Each named move below is a turn or a mirror, shown by a few rows before and after it. Which moves, in which order, take the first row of each later pair to the second? The first pair is answered.
Fepo (before -> after):
[  2.3  -9.9  -0.4 -21.8  26.0  40.0   4.5 -34.2  14.2] -> [ 27.8  11.3   2.6 -28.8  42.2  25.4 -16.9  -8.0  -7.5]
[  0.1  14.5   2.8   5.4  41.4  -9.3 -27.3 -41.2   2.3] -> [ -6.5   1.6   0.9   6.9  31.9   1.5 -16.3 -50.7   6.7]
[-16.3  10.3 -44.2  18.2  30.3   0.2 -14.2 -13.4 -52.0] -> [-36.2  -7.6 -43.2  23.6  23.1  14.9   4.9 -25.3 -37.6]
[ 10.6  -3.7  47.1 -18.6  11.2  -5.9 -26.7  11.3  17.7] -> [ -8.0 -18.6  44.6 -16.5  -3.0  10.1 -16.5 -10.8  32.9]
Fiza (before -> after):
[ -7.1  36.5 -26.6  -1.4   1.4  -8.1 -16.6  11.8  -6.3] -> [ 31.4  -6.8  12.3 -11.8  35.3  13.4   2.2  -4.5   1.6]
[14.5 13.9  6.5 -5.3 -3.5 -4.3 10.7 21.6 23.3] -> [16.8 15.4  2.4 -5.4 -9.7  0.3 11.4 22.9 21.4]
[-15.4   7.6   6.4 -16.3  10.8  30.5   8.7 -11.0  57.9] -> [-21.6  18.6  -7.2 -10.9   0.1  23.1   2.1  -3.3  60.1]
[  4.1  14.3 -21.8  -4.2  26.4  -6.7 -26.6  -2.6  -6.7] -> [ 18.1   5.1 -10.2  -4.8  35.8   3.8 -20.5 -10.8  -8.1]
kifo (before -> after):
[  7.2 -18.4  27.0  -0.5   6.4  -9.6  11.3   2.1  10.2] -> [ 12.0  -0.4  21.1  -6.4  14.7 -10.1   7.3  17.2  16.5]
[ -9.6 -19.4 -29.9  11.1   6.4  -0.9   9.7 -29.4 -31.0] -> [ -3.1  20.5 -43.2  -3.8  24.9   0.1   2.2   8.7 -16.0]
[-14.2   4.9 -29.9   6.4  17.3   3.1   9.7  -7.9  -5.7] -> [-16.3  19.2 -30.0   0.1   1.5 -10.2  -5.9  -8.9  -1.1]
Pairs:
Between the rows of a pair lie 2 to 4 moves.
[ -6.1  -0.7  -6.7   9.7 -29.0   0.4  20.3   2.2  -4.6] -> [ 16.0  -8.2  23.5   3.7 -21.8  -5.1   7.3  -6.6   8.0]  Fiza then kifo then kifo then Fiza
[ -0.7  12.4   1.8  -5.0 -10.4 -18.8 -19.5   6.9   3.9] -> [  5.5   0.0  22.4 -10.0  -1.8  -9.2 -13.6  -3.6  24.1]  Fiza then Fepo then kifo then kifo
[ 13.6 -24.0  26.0  -2.7  -9.9  16.0   6.8 -15.7   2.1] -> [  5.1   3.2   1.3   8.5 -13.7 -14.7 -15.8   5.7 -40.7]  Fiza then kifo then Fepo then kifo
[-28.0  28.9 -12.7 -11.1 -28.6  11.8   9.4   6.5  32.9] -> [ 23.8 -20.6  48.8 -15.6  -1.0  13.4   5.6 -20.0   8.0]  Fepo then Fiza then kifo then kifo
[-10.9  32.7   6.6   8.3 -32.6   5.0  -5.0  15.2  -6.1] -> [-13.5  28.4  12.5   6.2 -32.5  15.0   6.1  12.1  12.9]  Fiza then kifo then Fepo then Fiza
[ -5.3 -18.5  15.7  -4.5 -10.6   4.8   3.7 -18.9  22.1] -> [  5.2  -2.7  11.0   7.8 -12.2 -21.0 -19.0  -3.9 -16.9]  Fiza then kifo then Fepo then kifo
[ 28.4  20.0   2.4 -14.8  38.9  11.3  20.2  16.5  19.1] -> [ 26.1  12.2   3.9 -13.3  37.4  23.0  26.6   7.6  22.4]  Fepo then Fiza then Fepo then Fiza
[ -1.2  28.1   3.2  13.8 -26.9 -18.4   9.8  44.4   1.2] -> [ 16.2  21.0  30.7   7.7 -24.5 -23.8  -4.8  35.7   9.5]  Fiza then kifo then Fiza
[ 18.9   6.1  -0.7  -0.3  20.6   2.9  22.7  27.4 -10.3] -> [ 12.2   4.6  16.4   5.9  -7.5 -29.7 -17.5   5.3 -21.7]  Fepo then kifo then kifo then Fepo
[-10.1 -53.9 -24.6  14.9 -15.0  19.4  32.5 -27.0 -27.5] -> [-34.7  21.8 -35.6  -0.6 -52.2 -16.1 -16.1  -7.2  24.1]  kifo then Fepo then kifo
[-33.3 -12.0 -28.6  17.4 -39.5 -25.8   4.1 -16.8 -16.3] -> [-33.4 -22.6 -28.4  18.5 -30.4 -15.8  11.7 -21.6 -19.2]  kifo then kifo then kifo
[ 11.9  -9.4  -1.5   4.0  10.4   4.9  23.4  17.2 -25.3] -> [ 19.7 -20.5  19.0   3.2   4.5  -2.2   8.3   3.4 -21.0]  Fiza then kifo then Fiza
[ 44.9 -27.0  42.4  -9.6  12.6   6.7  16.6  14.1 -27.2] -> [ -9.9  14.6  21.0 -23.7 -31.7   9.1   6.8  12.7  56.4]  Fepo then kifo then Fepo then kifo
[ 24.4  -3.0  16.9   3.2  10.0  -9.2 -35.2 -23.3   3.0] -> [ 27.5 -16.7  -2.4  14.1  24.7   3.2 -12.5 -14.4 -30.7]  Fiza then kifo then Fepo
[ 10.6 -26.2  -4.3   6.0  12.8  20.5  -0.6  -8.9 -14.1] -> [ 2.6 -5.1 -0.4 -9.4  2.1 26.5 -5.8 -5.0 25.9]  kifo then Fepo then kifo then Fiza
[ 35.4 -15.3  33.9 -13.3   7.5  20.2  33.8  18.4   3.4] -> [ 10.0  13.1 -11.5   2.5  -3.0   9.8  37.5  43.7 -28.7]  Fiza then kifo then kifo then Fepo
